Each path below is one point turned by a fixed rotation once a step. After each direction that follows a path, write how fast that rotation turns it, in degrees each step (0 if it stays still).
Each turn is a multiple of 5 degrees from 10 to 175, or 0.
Each row of a path follows its step; steps can be skipped.

step 0: [  4 -21  28  19 -10   5   2  16 -23 -51 -24  15  36  20  -4  43 -63  15
 -16 -12  -3  -8   9   3  -3  30  -2   0   4   1 -10  20   3  -4  32  17
  -2 -27 -11 -10  -7 -14  11 -22  -5  17 -25  -5   0 -24 -13  16   7  24
  -6   1  28 -22  17]
step 1: [-22 -32  -2 -30   9  -5  11   9 -20  -3 -20 -21 -23 -14 -26  30 -28  45
  14 -41  -1 -30   1  -7 -15 -39  -3   8   6  13  17  26   1 -13  10   3
   0  26 -12  15  -8 -31   4 -24  -3   6  21  10  17   6 -16  36 -19  20
 -12 -26  -5  30 -15]
step 2: [  7 -18  13  29 -12  -1   3 -24 -21 -27 -43  21 -17  17  26  11 -39  -9
  29  -6 -13  -8   6   6  13  -9  11 -12   3  12 -28  38  24 -41  15   3
 -49  -2   6  -4 -15 -17   6  -8  -4  17 -24   3  -6 -27 -42  11  21  17
  -3  17  -6  -6   6]
step 3: [-13  -6  20 -14  21   6  18  23 -28 -31 -14  -9 -20  -7 -15  28 -26  51
   4  -7   8 -33  17  -4 -38 -33  -8 -13  22  10  15  12   0  17  13  21
  -2  -4  -5  -7  18 -38 -16  -2  -5  13 -10  -6  11  17 -17  -4  27   7
 -34 -24  19 -36  20]
step 8: [-28 -43  24 -15 -28 -35  15  19 -18 -20   3  -7  -6   0  -8  39 -38  21
  -4  -4 -14   7  -8  -2  -2  -8   6 -20  17  20  10   6  20  -2  -6 -20
 -21 -42  23  -8   9 -13  12  -3  -5  36 -24  -8  15 -34 -40  10 -21  22
  -6  -2   2  -5  26]
step 10: [-28 -24   2  31 -11  -9  24 -47 -23 -36 -11 -13 -17  22 -19  22 -30   7
 -27 -15  -2   2  -2  -2   3 -29   3 -18  -6  17  13  21  29   1 -22 -10
 -40 -11  -9  19  -9  -9 -16   1  -6  -8 -29 -15   3 -20 -27  -4  20  42
   4  -7  26 -15  14]
step 12: [-25  -1   5  -6   8  -9  22 -25 -27 -19 -11   9 -10 -18  -7 -28 -31  15
 -20 -20  -3 -18  -6  -6   9  -8   9   5 -43  -3  17  34  -9 -17  18 -17
 -19 -21  18  29 -43 -37 -16  -1  18  11 -10 -24  13  -1 -35  11 -15  49
  -7  17   8 -16  12]
step 13: [ 19 -13   0   5  10 -14   4 -10  -2  -7  -8  -5  15  12   7  67 -52  32
  11 -30   4   6   4  -4  -3  -2 -15 -25 -28  25 -12  10  12   4 -19 -18
 -14   0   4 -10  15 -18 -33 -34 -22   2 -10 -38  -3  -7 -18  14  14  -4
 -40   6  27 -15 -11]
step 14: [-42   3 -16 -15  -1   4  30  -1 -38  -7  24   0 -52 -24  -8   6 -16  23
   9 -20  15 -31 -30   9  -3 -30  -7   3 -10  20 -15  13  24 -17 -24 -11
 -19  -8  32  -7 -26 -32  11  15  -2  19 -24   1   6  16 -30  10 -15  17
 -21  14  -6   7 -10]
Speeds:
[  3  -4  -1  -4  -5   8   4  -8  16   2 -10  -2   5   8   6   4  -4   3
   3   5  -5   5  -5   3  -4  -3  -5   0   7  -2  -8  -9   6   2  -7   3
   0  -7  -1   0  -2   2   1  -3   7   3  -6  -6   6   7  -5  -1   0  -2
   0   4   7  -3  11]  135
[ -2  -6   3  -2   3   0  -6   8  -1  -8  -1  -3   6   2   4  -4  -6   0
   6   2  -2   4 -10   0   1   7  -2   4  -6  -7  13   2 -13  10   1   2
  -1  -6  -3   0  -1   3 -10  10   6  10  -6   1  11   0   0  -2  -1  -4
  -5   0  -6   2   1]  90
[  8   1   2   7  -6  -5   6   9   0  -2  -5   6  -2   9  -2   0  -5  -6
   0   6  -1  -1   7   9   1  -5  -7   7  -4   2   1   6   2  -1  -1   0
  -3  -6   4   0   2   9 -15   2   1  -9   2  -6  -4 -13   4  -6  -3   2
  -1  -5   7  -2   4]  140
[ -3   0   3   2   5  -1   3  -4   0  -7 -12   2  -1  -6   0   3  10   2
   6   5   1   2   9   8  -9  -6   8  -3  -2 -10   5  -3  -4   3  -1  -5
  -6  -4  -3   9  -4   1  -3  -5   6   0   9  -4  -5   0  -7  -5  12  -1
   0   5  -5  -3  -7]  45
[  1  -7  -6   4  -8 -10  -1 -10   1   4   1   4   0  -1  -8   9  -3   0
   7   0   9   5  -4   3   7   0  -2  -4  -6  -2   2   0  -3   1  -9   3
  -5   6  -2   1  -3   5  -3  -2  -7  -1   6   8  11   8  -4  -2   3  -5
   6 -13   4   6  -2]  120
